In the data rows, 128 means zero.
Some points, one per row:
081|183|119|121|145|179|208|085|045|026|105|098|043|210|116|094|150|138|182|103|090|046|140|113
091|138|255|072|099|095|230|099|093|243|160|216|103|170|132|085|093|160|120|090|173|083|135|148
205|131|241|121|185|226|099|116|082|098|134|103|176|187|148|157|133|112|202|087|183|170|073|171
249|126|140|042|158|181|155|175|156|196|139|151|126|181|203|094|091|166|207|135|094|040|165|120
111|057|121|159|123|093|091|129|149|091|152|054|169|099|089|124|152|152|137|116|168|201|070|167
158|128|107|137|128|128|122|122|105|126|143|104|177|144|111|129|126|142|178|164|163|081|118|075
092|149|134|166|150|185|188|209|001|111|198|070|054|142|138|133|136|133|120|137|079|095|156|165
142|110|099|178|124|088|091|089|130|064|147|088|131|096|126|157|173|095|073|160|130|187|080|140
138|107|102|183|131|092|094|093|131|061|145|091|134|098|126|157|173|095|076|158|129|184|077|134
216|174|096|096|129|175|185|110|117|160|116|143|059|097|207|094|101|128|124|143|035|054|197|119
178|187|068|101|147|092|127|064|161|062|058|100|071|125|142|116|113|136|125|165|129|061|132|105
142|105|102|179|127|090|091|093|130|062|145|087|133|100|129|160|176|102|080|165|131|190|081|138
057|155|102|091|094|111|114|130|179|127|109|187|138|110|147|139|124|090|058|129|082|129|135|120
183|192|069|101|144|092|125|058|160|067|068|105|068|122|138|113|113|139|130|165|127|057|131|106
107|190|123|084|156|168|202|085|154|082|069|157|056|138|226|110|126|108|066|135|053|051|157|141
139|104|106|185|132|091|093|092|130|064|148|095|140|103|127|155|176|104|080|163|127|187|080|136
112|065|186|209|207|136|116|121|122|163|134|122|141|127|116|127|104|121|121|069|161|128|209|167
096|062|089|052|158|162|156|138|228|118|121|097|197|167|090|083|127|141|208|034|179|192|152|098
163|168|167|102|123|190|125|208|138|187|144|198|103|155|159|165|128|109|094|184|079|045|082|170
122|174|069|120|088|069|099|131|123|099|101|138|107|079|103|143|136|121|077|185|132|140|078|073
208|201|096|095|121|092|126|084|135|118|094|127|111|071|136|116|111|109|125|155|129|100|130|045
102|157|081|162|069|041|085|170|128|175|134|112|124|095|041|169|123|139|118|168|136|166|104|112
116|084|038|187|108|049|088|186|169|167|157|071|124|146|054|167|143|161|158|157|145|160|110|118
153|094|046|093|120|150|135|178|165|128|155|190|089|202|194|143|174|109|127|159|102|121|139|075
079|083|158|096|151|128|154|100|132|120|071|149|131|074|120|048|095|183|187|050|156|086|131|095
103|157|077|160|069|041|088|170|128|173|135|116|129|096|040|164|125|141|125|167|140|162|106|114
039|122|159|119|132|084|126|094|157|196|107|175|153|097|104|104|081|114|108|066|117|078|213|135
102|133|179|204|112|196|107|030|105|106|133|140|143|156|186|152|129|081|114|133|133|151|124|120
110|052|117|155|125|093|094|127|148|093|158|059|170|100|087|119|146|150|142|124|171|203|069|167
178|175|128|079|090|146|176|110|202|120|127|169|077|126|191|113|087|132|141|162|074|082|146|084
074|101|156|047|132|132|161|116|146|186|074|190|122|097|148|022|067|182|138|091|159|073|171|087
089|162|047|131|118|070|100|106|147|044|069|117|079|149|126|154|149|154|085|200|139|104|082|129
Then 10 other points, each followed by its number:
080|093|157|080|181|136|144|160|141|155|066|163|132|093|120|065|066|172|132|065|212|092|190|107 0
085|117|189|254|102|176|092|068|109|182|164|113|161|173|123|172|113|103|165|125|143|168|142|155 1
124|090|110|224|109|066|072|126|124|136|175|062|149|111|057|176|158|123|123|146|132|207|104|177 2
135|188|136|140|128|087|171|081|154|015|125|075|097|041|135|158|142|085|083|143|101|109|072|110 3
122|089|110|220|109|068|080|133|131|138|179|067|153|116|067|187|168|125|123|142|128|202|096|170 4
123|108|107|096|113|183|125|188|168|162|159|192|101|159|133|148|164|098|130|139|119|096|092|131 5
041|101|087|068|097|127|135|165|191|131|081|159|095|190|145|085|098|211|143|155|133|109|124|166 6
063|135|128|117|112|172|147|147|132|161|097|167|176|132|108|101|073|148|152|106|178|136|184|067 7
133|147|117|020|105|183|179|151|158|163|098|166|152|130|103|061|107|166|193|090|165|179|134|044 8
149|146|213|077|206|154|130|176|082|150|075|189|141|118|155|105|068|146|121|097|177|035|187|133 9
Which of these numbered points is nearest to each point below, ignoring the direction in which the first points spread most? Its number follows each.
117|084|108|222|110|062|075|128|130|139|180|066|153|114|060|176|157|123|124|149|134|206|098|169 > 2
103|192|104|072|118|135|147|101|169|117|066|195|137|123|131|125|117|062|061|089|104|100|199|087 > 7
072|090|139|157|134|142|108|092|174|081|146|138|163|128|164|152|160|076|065|109|080|177|137|179 > 4
144|143|209|071|199|150|126|172|079|154|076|188|138|118|156|102|064|144|124|102|178|031|181|127 > 9
157|116|183|188|145|180|093|101|120|144|140|080|150|181|087|166|132|107|202|080|176|231|118|156 > 1
081|097|163|080|176|133|141|163|142|159|065|164|134|100|123|065|065|172|132|062|204|089|188|107 > 0
174|182|065|101|146|090|124|061|161|065|066|109|079|129|147|120|118|138|127|164|127|060|132|104 > 3
153|153|177|076|163|077|111|110|069|123|086|142|142|068|121|093|092|141|128|132|184|031|113|104 > 9
102|088|179|229|109|134|055|146|130|169|160|096|128|181|123|198|129|129|144|126|132|192|098|219 > 1
158|165|164|105|122|189|122|208|136|184|140|199|104|158|159|167|131|109|090|181|074|042|078|168 > 5
119|198|119|123|146|155|106|092|142|075|014|161|049|222|169|159|113|128|102|136|154|052|140|149 > 6
143|071|072|040|140|188|176|161|191|150|116|124|152|186|117|061|128|182|221|075|174|187|143|054 > 8
158|103|190|109|128|169|108|156|102|144|165|149|151|163|186|138|134|139|129|156|091|128|104|193 > 4
100|167|092|078|068|127|136|155|150|164|109|211|087|125|170|117|117|132|078|179|077|123|125|078 > 5
102|137|087|171|097|121|153|091|082|119|127|066|148|066|087|101|119|159|163|132|146|115|146|116 > 2
080|085|161|095|153|127|159|099|129|112|064|147|127|074|120|050|096|180|181|042|155|085|131|092 > 0
086|103|197|207|086|122|140|137|133|199|229|136|150|174|108|175|152|147|142|126|103|222|122|224 > 4
121|145|172|080|077|137|137|205|149|120|157|178|124|159|157|152|100|174|144|193|093|089|077|167 > 5
055|157|108|093|090|107|118|132|181|125|107|181|133|109|150|143|125|087|058|128|079|127|133|121 > 5
096|050|141|115|107|157|128|147|162|150|159|133|154|151|158|100|135|168|143|118|120|184|115|171 > 4
163|135|098|126|146|159|108|133|156|120|064|137|074|203|156|147|122|121|132|114|157|096|145|099 > 5
077|084|158|099|157|132|159|096|125|112|066|144|118|066|115|048|094|177|178|043|155|091|133|097 > 0
168|200|141|057|133|168|186|106|102|111|124|198|093|106|224|133|164|050|088|111|052|081|153|068 > 3
191|097|186|101|143|180|100|159|074|117|189|173|155|192|198|167|174|102|149|143|094|113|103|178 > 5
